In the data rows, the value 50 means zero.
Each row below has a hidden score, from 0 to 30, with 15 about the middle. What is it? The score is a weighted sum of the row's numbers plus the product of two more (or one squared), each taken from its middle value.
tensor([42, 44, 53, 46, 43, 41, 51, 43, 57, 57, 53, 42, 53, 51, 51, 51,
        51, 49, 52, 50, 49, 50, 49]) -> 15
tensor([40, 44, 54, 44, 43, 39, 55, 45, 57, 60, 54, 41, 53, 55, 51, 52,
        52, 54, 51, 50, 47, 46, 47]) -> 14
tensor([64, 65, 50, 56, 64, 59, 49, 61, 35, 39, 44, 64, 22, 28, 49, 36,
        23, 37, 46, 37, 77, 75, 60]) -> 12
tensor([50, 48, 49, 50, 49, 49, 49, 49, 51, 49, 50, 50, 56, 57, 47, 54,
        57, 59, 49, 57, 42, 40, 47]) -> 19
tensor([50, 45, 51, 46, 46, 48, 51, 46, 56, 52, 49, 46, 56, 56, 49, 55,
        55, 57, 50, 55, 43, 43, 48]) -> 15
tensor([43, 44, 50, 47, 44, 41, 52, 44, 56, 57, 53, 43, 56, 57, 49, 55,
        56, 56, 49, 57, 44, 44, 48]) -> 13
tensor([46, 49, 49, 53, 48, 49, 50, 46, 52, 44, 47, 50, 57, 53, 46, 56,
        57, 59, 50, 51, 43, 51, 49]) -> 10
tensor([46, 44, 54, 47, 43, 45, 51, 45, 56, 58, 50, 46, 58, 56, 50, 53,
        55, 57, 49, 58, 44, 46, 50]) -> 12
tensor([46, 44, 53, 41, 44, 44, 52, 45, 55, 56, 52, 45, 54, 55, 49, 53,
        57, 56, 49, 57, 42, 41, 48]) -> 16
tensor([52, 52, 50, 49, 53, 51, 48, 51, 49, 51, 46, 51, 56, 58, 47, 56,
        56, 57, 47, 57, 44, 42, 48]) -> 16
tensor([45, 47, 51, 46, 45, 49, 48, 49, 52, 52, 55, 47, 59, 59, 48, 58,
        56, 61, 51, 66, 40, 34, 43]) -> 21
tensor([40, 46, 51, 45, 49, 45, 46, 49, 54, 53, 51, 48, 54, 59, 49, 57,
        56, 58, 52, 56, 40, 44, 41]) -> 22
tensor([43, 42, 52, 46, 42, 41, 52, 44, 56, 56, 53, 42, 56, 56, 49, 54,
        54, 55, 50, 53, 46, 44, 48]) -> 13
tensor([57, 48, 42, 46, 46, 50, 45, 48, 50, 48, 57, 48, 61, 50, 50, 59,
        60, 64, 52, 58, 40, 34, 51]) -> 12
tensor([35, 39, 57, 43, 37, 36, 52, 39, 64, 64, 59, 36, 52, 51, 50, 52,
        51, 49, 52, 50, 49, 48, 48]) -> 16
tensor([46, 52, 44, 49, 49, 54, 40, 50, 50, 44, 56, 56, 45, 47, 43, 55,
        46, 45, 46, 45, 57, 60, 51]) -> 10
tensor([37, 38, 54, 44, 38, 36, 55, 38, 62, 62, 58, 38, 56, 54, 49, 54,
        54, 54, 49, 53, 47, 46, 45]) -> 13
tensor([36, 40, 54, 44, 37, 36, 53, 39, 62, 63, 57, 38, 54, 53, 50, 53,
        53, 52, 51, 51, 48, 48, 47]) -> 15
tensor([44, 41, 50, 48, 43, 43, 50, 45, 57, 56, 54, 45, 52, 54, 49, 52,
        53, 53, 52, 55, 46, 43, 47]) -> 16
tensor([43, 42, 51, 45, 42, 40, 53, 44, 57, 59, 52, 42, 54, 55, 50, 53,
        54, 54, 51, 53, 45, 44, 48]) -> 13
tensor([58, 60, 46, 51, 56, 57, 54, 59, 37, 36, 48, 61, 26, 18, 43, 39,
        22, 36, 34, 45, 80, 77, 61]) -> 5
tensor([64, 47, 47, 40, 51, 55, 43, 48, 42, 43, 45, 50, 58, 43, 56, 46,
        53, 56, 44, 56, 46, 47, 36]) -> 22
tensor([45, 42, 52, 41, 38, 34, 54, 41, 63, 63, 56, 38, 55, 49, 48, 48,
        49, 47, 49, 54, 45, 42, 52]) -> 18
tensor([50, 49, 49, 48, 49, 50, 49, 50, 50, 50, 50, 49, 59, 58, 49, 57,
        58, 60, 49, 58, 41, 40, 45]) -> 15
tensor([62, 63, 49, 56, 63, 58, 49, 57, 37, 38, 45, 63, 22, 22, 47, 37,
        18, 41, 44, 36, 79, 78, 63]) -> 13
tensor([67, 77, 50, 67, 74, 78, 52, 66, 24, 35, 32, 74, 19, 21, 43, 30,
        25, 20, 45, 22, 79, 72, 69]) -> 16
tensor([47, 46, 51, 47, 46, 45, 53, 47, 54, 54, 52, 47, 57, 57, 48, 56,
        56, 57, 48, 56, 44, 43, 46]) -> 12
tensor([45, 47, 52, 46, 44, 43, 51, 44, 56, 54, 53, 44, 57, 56, 50, 54,
        56, 57, 49, 54, 44, 43, 46]) -> 14
tensor([44, 45, 52, 47, 45, 44, 50, 44, 55, 54, 53, 44, 56, 55, 50, 53,
        54, 55, 50, 54, 45, 45, 46]) -> 14
tensor([41, 42, 53, 46, 43, 41, 53, 43, 58, 60, 54, 40, 51, 52, 50, 51,
        51, 49, 51, 49, 49, 49, 48]) -> 14
tensor([44, 45, 52, 48, 45, 45, 49, 46, 56, 56, 54, 45, 50, 49, 50, 48,
        48, 46, 52, 48, 52, 52, 51]) -> 14
tensor([50, 41, 51, 50, 46, 46, 49, 49, 54, 47, 50, 50, 67, 59, 49, 61,
        70, 60, 64, 59, 42, 37, 30]) -> 8
tensor([45, 47, 45, 48, 49, 45, 50, 48, 50, 51, 53, 46, 57, 56, 43, 58,
        58, 62, 48, 57, 41, 40, 48]) -> 14
tensor([49, 49, 52, 51, 50, 51, 50, 50, 51, 51, 47, 50, 58, 60, 49, 51,
        55, 59, 49, 54, 44, 45, 46]) -> 17
tensor([67, 66, 48, 60, 64, 67, 51, 62, 34, 36, 38, 67, 32, 35, 54, 37,
        35, 30, 51, 35, 65, 65, 64]) -> 16
tensor([48, 53, 50, 52, 54, 55, 46, 51, 48, 45, 51, 53, 49, 48, 52, 49,
        48, 44, 53, 47, 53, 52, 47]) -> 16
tensor([48, 50, 47, 49, 50, 52, 46, 48, 50, 44, 50, 49, 46, 50, 55, 48,
        52, 47, 52, 46, 49, 49, 48]) -> 19
tensor([62, 62, 47, 56, 62, 63, 49, 56, 37, 41, 46, 63, 37, 33, 53, 36,
        36, 32, 47, 36, 67, 71, 61]) -> 20
tensor([53, 51, 50, 52, 52, 52, 49, 49, 49, 48, 52, 51, 55, 55, 51, 54,
        54, 54, 50, 55, 45, 47, 48]) -> 13
tensor([44, 49, 52, 48, 45, 52, 49, 52, 50, 51, 46, 47, 56, 60, 49, 55,
        61, 66, 44, 65, 42, 39, 43]) -> 22
tensor([47, 42, 52, 50, 43, 44, 55, 44, 58, 54, 52, 44, 55, 55, 51, 52,
        54, 56, 56, 58, 44, 44, 47]) -> 13
tensor([40, 43, 52, 46, 41, 38, 52, 42, 61, 60, 55, 39, 55, 53, 50, 51,
        54, 52, 51, 51, 45, 48, 49]) -> 14
tensor([46, 48, 52, 48, 48, 48, 49, 48, 53, 53, 52, 48, 47, 47, 53, 47,
        46, 43, 53, 45, 54, 55, 52]) -> 16
tensor([49, 50, 50, 49, 49, 50, 49, 49, 50, 51, 51, 50, 57, 57, 49, 55,
        57, 59, 49, 56, 43, 42, 45]) -> 15
tensor([43, 42, 51, 44, 43, 39, 54, 42, 58, 57, 54, 42, 56, 57, 49, 56,
        56, 57, 48, 56, 44, 43, 47]) -> 13
tensor([72, 81, 46, 60, 83, 66, 60, 65, 16, 33, 47, 82, 15, 14, 50, 26,
         7, 31, 36, 24, 92, 77, 56]) -> 14
tensor([50, 46, 49, 49, 46, 46, 49, 51, 56, 50, 53, 46, 57, 59, 47, 60,
        61, 65, 51, 58, 42, 39, 46]) -> 16
tensor([34, 41, 54, 46, 37, 36, 51, 40, 63, 61, 58, 34, 55, 52, 50, 47,
        47, 47, 54, 49, 51, 49, 46]) -> 17
tensor([60, 62, 47, 58, 58, 62, 50, 57, 41, 41, 42, 61, 27, 22, 55, 24,
        35, 23, 47, 26, 64, 69, 77]) -> 29
tensor([71, 71, 44, 63, 73, 72, 51, 67, 27, 28, 36, 71, 40, 43, 57, 42,
        42, 38, 49, 42, 58, 59, 57]) -> 17
tensor([57, 64, 53, 55, 56, 60, 50, 54, 42, 39, 46, 59, 48, 47, 50, 51,
        47, 43, 55, 43, 54, 57, 47]) -> 12
tensor([45, 46, 51, 47, 45, 44, 51, 46, 54, 54, 52, 45, 57, 57, 50, 54,
        56, 57, 49, 55, 44, 44, 45]) -> 14
tensor([51, 45, 46, 44, 41, 50, 40, 47, 55, 53, 63, 47, 60, 60, 48, 57,
        64, 52, 62, 53, 44, 43, 36]) -> 16
tensor([48, 50, 50, 52, 50, 47, 51, 46, 53, 52, 50, 49, 58, 56, 50, 53,
        56, 57, 49, 56, 43, 43, 45]) -> 15
tensor([37, 43, 50, 44, 39, 38, 53, 38, 58, 60, 58, 37, 55, 54, 54, 51,
        51, 52, 51, 57, 44, 39, 48]) -> 20
tensor([41, 38, 46, 45, 40, 51, 40, 53, 60, 56, 61, 42, 49, 53, 55, 50,
        53, 45, 61, 44, 48, 50, 49]) -> 16
tensor([44, 44, 53, 47, 46, 47, 47, 47, 56, 54, 56, 44, 46, 45, 52, 45,
        45, 41, 53, 44, 54, 56, 54]) -> 16
tensor([53, 55, 46, 53, 53, 56, 48, 57, 47, 48, 50, 51, 51, 52, 52, 50,
        53, 52, 54, 53, 48, 52, 51]) -> 11
tensor([47, 43, 53, 47, 46, 44, 51, 47, 54, 55, 53, 45, 56, 57, 50, 55,
        56, 57, 49, 58, 44, 42, 48]) -> 14
tensor([43, 44, 51, 48, 44, 41, 54, 45, 55, 54, 53, 43, 56, 58, 49, 54,
        57, 59, 49, 56, 42, 43, 46]) -> 14
tensor([72, 75, 49, 64, 69, 73, 53, 64, 32, 37, 34, 71, 27, 26, 54, 32,
        29, 23, 45, 34, 69, 67, 74]) -> 20
tensor([57, 55, 49, 52, 57, 56, 48, 54, 43, 42, 47, 56, 45, 46, 52, 47,
        45, 42, 52, 43, 56, 57, 53]) -> 14
tensor([47, 47, 53, 48, 47, 45, 51, 47, 54, 53, 52, 46, 56, 58, 50, 56,
        57, 60, 46, 57, 43, 42, 47]) -> 15
tensor([41, 41, 51, 49, 46, 44, 48, 40, 55, 54, 52, 43, 57, 58, 51, 53,
        55, 57, 49, 56, 43, 40, 46]) -> 20
tensor([49, 49, 51, 49, 50, 49, 50, 49, 51, 52, 51, 49, 55, 56, 49, 54,
        56, 57, 49, 55, 44, 44, 47]) -> 15
tensor([42, 42, 51, 43, 41, 46, 45, 41, 56, 58, 58, 43, 47, 46, 52, 47,
        46, 43, 54, 45, 54, 53, 51]) -> 20
tensor([28, 33, 51, 42, 39, 38, 60, 37, 68, 60, 63, 34, 44, 50, 50, 52,
        50, 49, 59, 52, 51, 50, 47]) -> 12
tensor([57, 60, 45, 55, 59, 59, 45, 56, 41, 42, 42, 60, 48, 48, 58, 48,
        47, 41, 54, 46, 53, 57, 52]) -> 17
tensor([45, 44, 52, 47, 47, 44, 53, 46, 54, 55, 53, 45, 57, 57, 49, 57,
        57, 58, 49, 57, 45, 45, 49]) -> 11
tensor([65, 62, 50, 58, 69, 69, 54, 62, 35, 39, 36, 68, 30, 29, 48, 36,
        32, 24, 45, 36, 69, 64, 68]) -> 16
tensor([59, 54, 52, 52, 51, 50, 45, 60, 45, 52, 46, 52, 56, 58, 49, 46,
        57, 59, 53, 59, 42, 41, 48]) -> 17
tensor([50, 50, 47, 49, 50, 51, 47, 52, 50, 51, 50, 51, 60, 58, 50, 55,
        58, 57, 47, 57, 42, 44, 46]) -> 14
tensor([47, 48, 51, 47, 49, 49, 50, 49, 52, 52, 50, 48, 55, 55, 49, 53,
        55, 56, 48, 54, 45, 44, 49]) -> 15
tensor([67, 67, 54, 60, 68, 59, 53, 57, 33, 34, 40, 66, 27, 24, 42, 33,
        17, 41, 35, 36, 77, 77, 69]) -> 16
tensor([52, 51, 50, 49, 50, 52, 51, 50, 49, 49, 52, 50, 58, 58, 49, 57,
        59, 61, 49, 59, 40, 41, 46]) -> 14
tensor([50, 50, 50, 50, 51, 51, 49, 50, 49, 49, 50, 51, 54, 55, 49, 54,
        55, 56, 50, 54, 45, 43, 46]) -> 16
tensor([50, 50, 49, 50, 50, 50, 52, 49, 50, 50, 51, 50, 57, 55, 49, 56,
        57, 59, 50, 57, 42, 39, 47]) -> 15
tensor([42, 45, 52, 46, 43, 42, 53, 45, 60, 56, 54, 42, 56, 55, 47, 55,
        57, 56, 50, 55, 45, 44, 47]) -> 11
tensor([43, 43, 49, 46, 44, 43, 54, 45, 57, 54, 54, 43, 57, 56, 48, 55,
        56, 56, 47, 55, 44, 44, 47]) -> 13
tensor([58, 61, 42, 60, 57, 65, 44, 63, 35, 36, 35, 64, 39, 47, 55, 44,
        43, 41, 53, 39, 62, 55, 57]) -> 17
tensor([45, 45, 51, 47, 42, 50, 48, 48, 56, 56, 53, 45, 31, 34, 56, 39,
        30, 31, 52, 34, 71, 74, 60]) -> 17
tensor([49, 48, 51, 49, 49, 49, 50, 49, 50, 51, 50, 49, 58, 56, 50, 54,
        57, 59, 50, 55, 42, 43, 46]) -> 14
tensor([44, 45, 49, 53, 46, 52, 43, 55, 51, 51, 61, 47, 50, 46, 50, 46,
        49, 44, 53, 43, 52, 52, 49]) -> 15
tensor([48, 49, 51, 50, 49, 48, 49, 49, 51, 51, 51, 49, 58, 58, 49, 56,
        58, 61, 49, 56, 41, 40, 47]) -> 16
tensor([52, 50, 48, 49, 53, 53, 50, 53, 50, 47, 50, 51, 55, 57, 47, 56,
        55, 57, 48, 54, 43, 42, 45]) -> 20
tensor([47, 48, 50, 44, 46, 44, 49, 45, 58, 55, 51, 45, 54, 54, 51, 59,
        54, 59, 48, 56, 45, 44, 47]) -> 12
tensor([67, 67, 43, 63, 65, 63, 48, 59, 33, 37, 42, 67, 29, 34, 57, 30,
        29, 30, 52, 31, 70, 70, 65]) -> 16
tensor([46, 45, 52, 48, 44, 44, 50, 43, 56, 55, 53, 45, 55, 53, 50, 54,
        53, 53, 47, 53, 46, 47, 47]) -> 14
tensor([45, 50, 52, 47, 45, 47, 54, 51, 57, 55, 53, 43, 61, 54, 51, 47,
        56, 59, 52, 55, 40, 43, 45]) -> 14
tensor([45, 51, 48, 50, 53, 56, 48, 58, 50, 46, 51, 53, 45, 45, 55, 42,
        40, 35, 51, 41, 62, 57, 53]) -> 18
tensor([60, 61, 43, 60, 61, 67, 41, 61, 37, 35, 43, 60, 53, 48, 51, 51,
        53, 55, 53, 54, 45, 44, 41]) -> 27
tensor([52, 51, 50, 51, 50, 51, 50, 49, 50, 51, 47, 51, 55, 58, 47, 55,
        58, 59, 48, 54, 42, 40, 45]) -> 18
tensor([46, 49, 43, 42, 46, 44, 50, 51, 51, 48, 54, 45, 57, 54, 56, 56,
        58, 54, 46, 58, 40, 41, 48]) -> 20
tensor([42, 43, 52, 46, 44, 41, 53, 45, 59, 57, 55, 43, 56, 56, 48, 55,
        55, 56, 50, 55, 46, 43, 46]) -> 12
tensor([59, 59, 56, 59, 55, 60, 45, 62, 44, 39, 43, 56, 24, 20, 37, 38,
        19, 45, 33, 46, 87, 73, 65]) -> 24
tensor([45, 40, 57, 43, 41, 38, 46, 49, 61, 67, 58, 43, 47, 52, 50, 49,
        57, 56, 49, 54, 46, 46, 50]) -> 14
tensor([62, 65, 47, 58, 62, 66, 47, 63, 38, 38, 41, 65, 38, 37, 53, 40,
        39, 33, 51, 36, 61, 62, 61]) -> 16
tensor([45, 48, 52, 50, 46, 48, 50, 50, 53, 52, 52, 46, 51, 51, 49, 52,
        51, 48, 54, 51, 49, 50, 48]) -> 12
tensor([41, 42, 54, 45, 41, 38, 54, 43, 60, 60, 55, 40, 59, 58, 47, 57,
        58, 60, 47, 56, 42, 40, 45]) -> 13
tensor([52, 52, 49, 51, 50, 50, 50, 51, 50, 49, 51, 51, 57, 57, 49, 56,
        58, 60, 49, 57, 42, 42, 46]) -> 14
tensor([50, 52, 50, 48, 43, 45, 57, 45, 59, 55, 45, 51, 57, 58, 49, 60,
        54, 58, 41, 63, 44, 35, 44]) -> 16
tensor([40, 40, 47, 46, 39, 46, 48, 50, 59, 55, 60, 44, 53, 52, 55, 50,
        50, 45, 59, 48, 49, 54, 50]) -> 12
tensor([44, 44, 52, 47, 45, 44, 51, 46, 54, 55, 53, 45, 57, 56, 49, 57,
        57, 58, 49, 57, 43, 41, 48]) -> 13
tensor([49, 50, 49, 50, 50, 50, 50, 50, 52, 51, 50, 49, 57, 55, 47, 56,
        58, 59, 50, 58, 42, 41, 44]) -> 15
tensor([51, 51, 54, 50, 49, 48, 45, 48, 51, 52, 53, 48, 55, 56, 47, 56,
        54, 54, 53, 52, 46, 46, 41]) -> 13
tensor([50, 49, 51, 49, 49, 57, 44, 53, 52, 44, 51, 51, 30, 31, 47, 35,
        27, 43, 39, 44, 72, 68, 65]) -> 23
tensor([55, 55, 43, 59, 50, 55, 51, 50, 48, 55, 50, 47, 49, 64, 54, 45,
        59, 51, 47, 42, 44, 53, 53]) -> 22
tensor([53, 52, 48, 52, 52, 53, 46, 53, 47, 45, 52, 53, 39, 40, 51, 44,
        40, 35, 53, 41, 60, 59, 60]) -> 15
tensor([46, 47, 53, 48, 44, 45, 50, 44, 53, 56, 55, 45, 51, 51, 48, 53,
        51, 50, 54, 48, 49, 50, 50]) -> 13
tensor([65, 67, 48, 57, 67, 61, 51, 59, 32, 34, 45, 66, 22, 24, 50, 37,
        19, 35, 47, 32, 79, 78, 60]) -> 9
tensor([68, 71, 48, 69, 65, 70, 51, 63, 35, 36, 35, 68, 25, 24, 52, 30,
        31, 24, 44, 34, 68, 68, 75]) -> 17
tensor([48, 49, 42, 54, 49, 56, 36, 53, 49, 44, 49, 58, 38, 36, 43, 38,
        41, 47, 48, 46, 60, 67, 59]) -> 19
tensor([48, 48, 47, 49, 52, 52, 53, 54, 49, 49, 53, 49, 53, 57, 46, 51,
        55, 59, 51, 53, 43, 43, 44]) -> 24
tensor([44, 43, 54, 42, 41, 41, 50, 43, 60, 60, 49, 42, 56, 59, 51, 53,
        59, 53, 45, 59, 45, 43, 45]) -> 20
tensor([57, 55, 53, 54, 59, 61, 41, 51, 46, 38, 51, 56, 38, 36, 56, 37,
        39, 39, 49, 39, 59, 68, 57]) -> 18
tensor([36, 39, 55, 44, 36, 36, 51, 38, 65, 68, 59, 36, 41, 44, 54, 44,
        42, 38, 54, 41, 59, 61, 54]) -> 23
tensor([47, 50, 50, 49, 45, 47, 48, 45, 53, 53, 51, 47, 56, 51, 51, 48,
        51, 49, 50, 47, 48, 52, 50]) -> 19
tensor([97, 99, 49, 75, 99, 73, 63, 79,  0, 11, 45, 97,  3,  4, 52, 24,
         0, 26, 34, 17, 99, 93, 57]) -> 12
tensor([35, 44, 56, 49, 37, 41, 52, 43, 58, 55, 55, 44, 51, 50, 51, 50,
        51, 49, 47, 51, 50, 49, 48]) -> 16
tensor([55, 53, 48, 53, 55, 55, 47, 53, 45, 46, 48, 54, 56, 56, 50, 54,
        56, 58, 50, 54, 43, 43, 48]) -> 17
tensor([62, 63, 47, 58, 64, 64, 50, 59, 36, 37, 40, 63, 57, 56, 50, 55,
        57, 51, 57, 50, 46, 44, 40]) -> 14
tensor([46, 50, 52, 45, 46, 45, 54, 44, 59, 55, 57, 38, 56, 60, 43, 52,
        60, 56, 58, 47, 45, 43, 45]) -> 13
tensor([50, 46, 50, 49, 50, 48, 49, 48, 50, 50, 50, 49, 58, 60, 48, 56,
        58, 60, 47, 58, 41, 41, 48]) -> 17
tensor([45, 41, 51, 47, 41, 40, 53, 42, 58, 60, 54, 42, 57, 58, 48, 55,
        56, 59, 49, 57, 43, 40, 46]) -> 13
tensor([48, 51, 44, 40, 44, 50, 46, 47, 51, 47, 46, 49, 60, 57, 47, 58,
        62, 58, 48, 60, 38, 44, 44]) -> 15
tensor([38, 23, 33, 38, 21, 52, 32, 56, 70, 58, 69, 33, 57, 63, 65, 55,
        63, 49, 64, 43, 41, 45, 39]) -> 20
tensor([50, 53, 48, 51, 51, 53, 45, 48, 47, 41, 52, 53, 53, 53, 51, 52,
        53, 51, 57, 52, 47, 44, 47]) -> 16
tensor([49, 49, 56, 50, 48, 46, 42, 47, 54, 50, 54, 48, 42, 43, 50, 49,
        45, 45, 55, 45, 52, 50, 49]) -> 17
tensor([50, 54, 54, 47, 55, 58, 51, 59, 49, 38, 42, 53, 33, 31, 54, 35,
        33, 34, 56, 31, 71, 77, 63]) -> 10
tensor([47, 48, 51, 46, 47, 45, 50, 46, 53, 54, 52, 47, 56, 57, 49, 53,
        57, 56, 49, 56, 43, 43, 46]) -> 15
tensor([43, 44, 53, 47, 44, 44, 51, 46, 56, 56, 55, 44, 46, 48, 52, 47,
        47, 44, 53, 47, 54, 54, 50]) -> 14
tensor([47, 48, 50, 51, 50, 52, 47, 52, 49, 46, 52, 51, 41, 43, 52, 44,
        41, 38, 50, 40, 59, 63, 55]) -> 14
tensor([52, 51, 51, 53, 51, 52, 48, 53, 46, 46, 49, 52, 55, 59, 50, 55,
        56, 61, 47, 59, 42, 41, 47]) -> 22
tensor([43, 44, 54, 49, 46, 42, 54, 40, 57, 54, 48, 43, 56, 56, 46, 54,
        54, 55, 50, 56, 45, 43, 46]) -> 14
tensor([49, 49, 46, 52, 50, 46, 49, 48, 52, 50, 51, 49, 58, 60, 51, 49,
        60, 60, 50, 65, 40, 47, 46]) -> 15
tensor([33, 46, 57, 43, 39, 37, 47, 45, 62, 60, 59, 37, 52, 47, 50, 57,
        47, 42, 53, 49, 49, 52, 50]) -> 20
tensor([40, 36, 55, 39, 43, 35, 52, 41, 62, 67, 51, 38, 63, 59, 49, 59,
        58, 59, 48, 62, 40, 43, 44]) -> 12
tensor([56, 55, 50, 53, 54, 54, 49, 52, 47, 46, 49, 54, 55, 56, 47, 53,
        57, 57, 51, 54, 43, 43, 47]) -> 16
tensor([48, 46, 49, 48, 47, 46, 51, 48, 54, 53, 52, 46, 57, 56, 47, 54,
        56, 57, 49, 54, 43, 43, 46]) -> 14
tensor([48, 49, 50, 48, 50, 49, 51, 49, 52, 49, 50, 49, 55, 56, 47, 53,
        55, 54, 50, 53, 46, 45, 49]) -> 14
tensor([43, 42, 51, 45, 41, 45, 45, 49, 56, 57, 58, 44, 52, 53, 51, 52,
        52, 48, 55, 49, 49, 49, 46]) -> 14
tensor([77, 74, 37, 70, 70, 72, 39, 70, 30, 21, 32, 73, 27, 36, 59, 32,
        34, 34, 51, 32, 68, 68, 63]) -> 22
tensor([48, 46, 51, 47, 45, 44, 53, 45, 54, 55, 52, 45, 58, 57, 50, 55,
        56, 59, 48, 55, 43, 42, 47]) -> 13
tensor([82, 76, 41, 72, 82, 82, 53, 75, 22, 16, 26, 78, 47, 47, 52, 49,
        47, 45, 52, 45, 54, 55, 51]) -> 25
tensor([53, 53, 46, 53, 54, 59, 47, 54, 45, 44, 49, 55, 46, 47, 53, 48,
        47, 43, 54, 46, 54, 56, 51]) -> 14
tensor([39, 42, 52, 47, 41, 39, 50, 41, 59, 62, 56, 39, 44, 45, 52, 46,
        46, 40, 54, 37, 57, 59, 48]) -> 22
tensor([50, 49, 51, 49, 50, 50, 50, 50, 50, 52, 51, 50, 60, 59, 48, 55,
        56, 60, 48, 59, 42, 40, 47]) -> 16
tensor([48, 48, 51, 47, 49, 49, 52, 47, 53, 54, 55, 49, 53, 53, 51, 49,
        52, 50, 53, 51, 49, 51, 48]) -> 13
tensor([34, 39, 55, 43, 37, 36, 53, 39, 65, 64, 60, 35, 50, 51, 50, 50,
        50, 48, 51, 49, 50, 50, 49]) -> 15
tensor([46, 46, 53, 48, 45, 45, 50, 46, 55, 54, 53, 45, 51, 51, 51, 50,
        50, 47, 52, 49, 50, 50, 50]) -> 15
tensor([39, 41, 52, 45, 38, 38, 52, 45, 62, 69, 57, 40, 55, 50, 51, 53,
        50, 44, 52, 54, 50, 54, 48]) -> 19
tensor([59, 59, 47, 57, 56, 60, 48, 56, 43, 42, 47, 58, 37, 38, 49, 42,
        36, 39, 48, 43, 64, 61, 58]) -> 13
tensor([50, 50, 49, 56, 51, 52, 46, 51, 49, 48, 49, 50, 59, 59, 47, 54,
        56, 60, 50, 53, 42, 39, 52]) -> 20
tensor([50, 47, 45, 53, 53, 52, 45, 55, 45, 48, 44, 56, 51, 53, 52, 53,
        53, 55, 55, 52, 47, 48, 50]) -> 16
tensor([45, 39, 56, 44, 40, 42, 67, 34, 60, 65, 54, 37, 49, 60, 43, 54,
        58, 53, 43, 54, 44, 43, 47]) -> 15
tensor([47, 44, 53, 46, 45, 41, 50, 47, 54, 56, 51, 46, 55, 57, 49, 57,
        55, 58, 50, 55, 42, 45, 48]) -> 12
tensor([44, 42, 51, 46, 40, 43, 54, 41, 60, 61, 53, 41, 52, 55, 46, 53,
        49, 44, 49, 51, 46, 55, 52]) -> 12
tensor([66, 63, 45, 59, 67, 69, 50, 61, 35, 34, 38, 66, 50, 51, 51, 50,
        49, 47, 53, 47, 52, 51, 49]) -> 16
tensor([46, 50, 54, 50, 50, 47, 52, 46, 53, 53, 52, 49, 57, 58, 45, 57,
        55, 55, 49, 58, 50, 48, 45]) -> 9
tensor([41, 43, 54, 45, 41, 41, 53, 42, 60, 59, 54, 41, 53, 52, 49, 51,
        52, 52, 50, 51, 48, 47, 49]) -> 14
tensor([44, 42, 51, 45, 42, 41, 52, 41, 58, 60, 52, 42, 54, 54, 50, 54,
        55, 54, 49, 54, 47, 46, 49]) -> 14
tensor([53, 53, 49, 53, 54, 56, 46, 54, 46, 45, 49, 54, 51, 51, 53, 50,
        51, 45, 54, 46, 50, 52, 48]) -> 15
tensor([55, 49, 46, 45, 52, 50, 50, 51, 52, 50, 52, 50, 52, 52, 46, 60,
        61, 58, 54, 54, 40, 43, 47]) -> 11
tensor([40, 43, 54, 45, 42, 43, 51, 43, 60, 59, 55, 42, 49, 49, 52, 49,
        48, 46, 53, 46, 52, 52, 50]) -> 15
tensor([42, 46, 51, 53, 46, 45, 48, 47, 50, 56, 47, 45, 49, 46, 43, 53,
        56, 47, 45, 54, 47, 56, 47]) -> 12
tensor([41, 40, 53, 46, 42, 39, 52, 40, 58, 60, 55, 41, 53, 56, 50, 53,
        54, 56, 52, 56, 45, 44, 45]) -> 14
